Small tables with named rows and columns. After each table, cells are looked up by row and column.

resuzi =
|  | sizune | relot | kifel | rab | mebo | gevate | lar |
|---|---|---|---|---|---|---|---|
| ran | 2.878 | 3.917 | 2.297 | -0.513 | 1.522 | 2.578 | -0.242 |
| zez | 3.993 | 3.377 | 8.547 | -2.227 | -2.586 | 3.390 | 2.659 |
| kameso | 2.113 | 6.429 | 9.212 | 0.793 | -3.114 | 4.027 | 5.765 |
| tima | 2.841 | 6.536 | 7.886 | -6.125 | -5.962 | 0.890 | 2.748 |

What is the relot of tima in resuzi? 6.536
What is the relot of zez in resuzi? 3.377
What is the gevate of ran in resuzi? 2.578
What is the gevate of tima in resuzi? 0.890
What is the gevate of kameso in resuzi? 4.027
What is the kifel of kameso in resuzi? 9.212
What is the relot of kameso in resuzi? 6.429
What is the kifel of zez in resuzi? 8.547
What is the lar of kameso in resuzi? 5.765
What is the lar of zez in resuzi? 2.659
What is the mebo of tima in resuzi? -5.962
What is the rab of zez in resuzi? -2.227
What is the mebo of ran in resuzi? 1.522
What is the mebo of kameso in resuzi? -3.114
What is the relot of ran in resuzi? 3.917
What is the mebo of zez in resuzi? -2.586
What is the sizune of zez in resuzi? 3.993
What is the sizune of tima in resuzi? 2.841

boralov
|  | von | vulorol | dute | mezogi | fopote | soral |
|---|---|---|---|---|---|---|
| rek | 161 | 111 | 122 | 170 | 116 | 145 |
| tenimiz | 114 | 101 | 165 | 203 | 151 | 83 |
| mupino | 59 | 145 | 195 | 128 | 57 | 69 |
| mudagat | 145 | 62 | 189 | 187 | 131 | 174 |
| rer | 124 | 240 | 230 | 110 | 139 | 67 |

rek, mezogi: 170
tenimiz, vulorol: 101
rer, dute: 230
rer, fopote: 139
mupino, fopote: 57
mupino, mezogi: 128
mupino, dute: 195
mudagat, fopote: 131
mudagat, vulorol: 62
rek, vulorol: 111
rek, von: 161
mupino, soral: 69
rer, soral: 67
rer, vulorol: 240
rek, dute: 122
rek, soral: 145
tenimiz, soral: 83
rer, mezogi: 110

rab =
         sesip  puru
tozo       224   122
didisin    144    34
kori       141   228
tosulin    183    28
fuze       173   162
rumesu     203   181
lum        220   160
sef        172   210
mufud      146   224
bubet      220   126
pag        180    25
zikuf      204    93
sebore     209    62

What is the puru of pag in rab?
25
What is the puru of lum in rab?
160
What is the sesip of lum in rab?
220
What is the puru of didisin in rab?
34
What is the puru of mufud in rab?
224
What is the sesip of sebore in rab?
209
What is the sesip of mufud in rab?
146

zil:
,vodam,vel,kuz,vofusat,nas,zelufut,zerelif,serif,nus
riz,49.31,59.69,36.39,49.93,35.54,32.58,74.20,52.04,56.09
teze,53.02,49.87,76.77,59.55,45.93,70.88,64.45,59.00,41.28
miziv,58.12,54.70,64.69,49.33,63.16,22.47,68.91,47.70,50.55
kene,67.82,70.57,75.41,48.37,77.54,43.66,51.98,57.92,47.43
kenini,56.04,55.41,68.57,63.41,66.44,75.54,55.53,44.13,58.49
zup,59.03,48.74,54.01,56.25,78.02,51.37,68.10,54.67,52.75
vamun,53.92,66.83,55.02,61.27,63.12,26.34,73.26,59.13,39.87
vogumev,54.75,62.67,27.89,57.11,72.74,51.57,43.73,57.29,54.80
depu,63.80,74.09,37.12,68.34,38.51,61.39,73.10,53.79,48.56

vel of vogumev is 62.67
vofusat of depu is 68.34
zelufut of kenini is 75.54
nas of kene is 77.54
nus of teze is 41.28
kuz of teze is 76.77
vel of teze is 49.87
kuz of zup is 54.01
vodam of kenini is 56.04
kuz of riz is 36.39
Which row has the largest nus? kenini

zevotaz:
	turot	zubepun	guza
sim	129	91	144
gigek	48	61	250
maguf	57	60	141

What is the turot of gigek in zevotaz?
48
What is the zubepun of maguf in zevotaz?
60
What is the guza of maguf in zevotaz?
141
What is the turot of maguf in zevotaz?
57
What is the zubepun of sim in zevotaz?
91
What is the zubepun of gigek in zevotaz?
61
What is the guza of gigek in zevotaz?
250
What is the guza of sim in zevotaz?
144
What is the turot of sim in zevotaz?
129
Which row has the largest turot? sim

Table nivi
        vosami  musam   gisa  telebu  zibusom  rerulak  fotozi
molanu   82108  72347  73594   75381    81832    77510   76853
gigir    62634  75684  62795   81631    76283    56373   61620
riz      58071  71632  58449   79681    74138    49308   57382
gofuzi   73638  76916  69227   82202    82295    67285   70053
vidag    39756  27044  23400   38330    31272    33277   44046

fotozi of riz = 57382
vosami of molanu = 82108
telebu of riz = 79681
rerulak of molanu = 77510
rerulak of gofuzi = 67285
fotozi of vidag = 44046
telebu of vidag = 38330
telebu of gofuzi = 82202
fotozi of molanu = 76853
vosami of riz = 58071
fotozi of gofuzi = 70053
gisa of gigir = 62795
telebu of gigir = 81631
gisa of vidag = 23400
musam of gofuzi = 76916
vosami of vidag = 39756
rerulak of gigir = 56373
telebu of molanu = 75381

bav =
	gurelad	muvup	bug	gikabif	nul	gama	kebo	refusab	lota
lemug	214	188	185	95	66	147	118	69	60
zode	223	143	118	93	95	32	67	83	28
sinelir	222	95	233	95	41	63	116	137	141
kaga	126	120	108	196	221	51	37	48	159

What is the refusab of kaga in bav? 48
What is the gurelad of kaga in bav? 126
What is the gurelad of zode in bav? 223
What is the nul of kaga in bav? 221
What is the gikabif of sinelir in bav? 95
What is the lota of lemug in bav? 60
What is the refusab of lemug in bav? 69
What is the muvup of lemug in bav? 188
What is the kebo of sinelir in bav? 116
What is the kebo of kaga in bav? 37
What is the nul of lemug in bav? 66
What is the bug of kaga in bav? 108
What is the muvup of zode in bav? 143
What is the gama of sinelir in bav? 63
What is the refusab of sinelir in bav? 137
What is the gikabif of zode in bav? 93

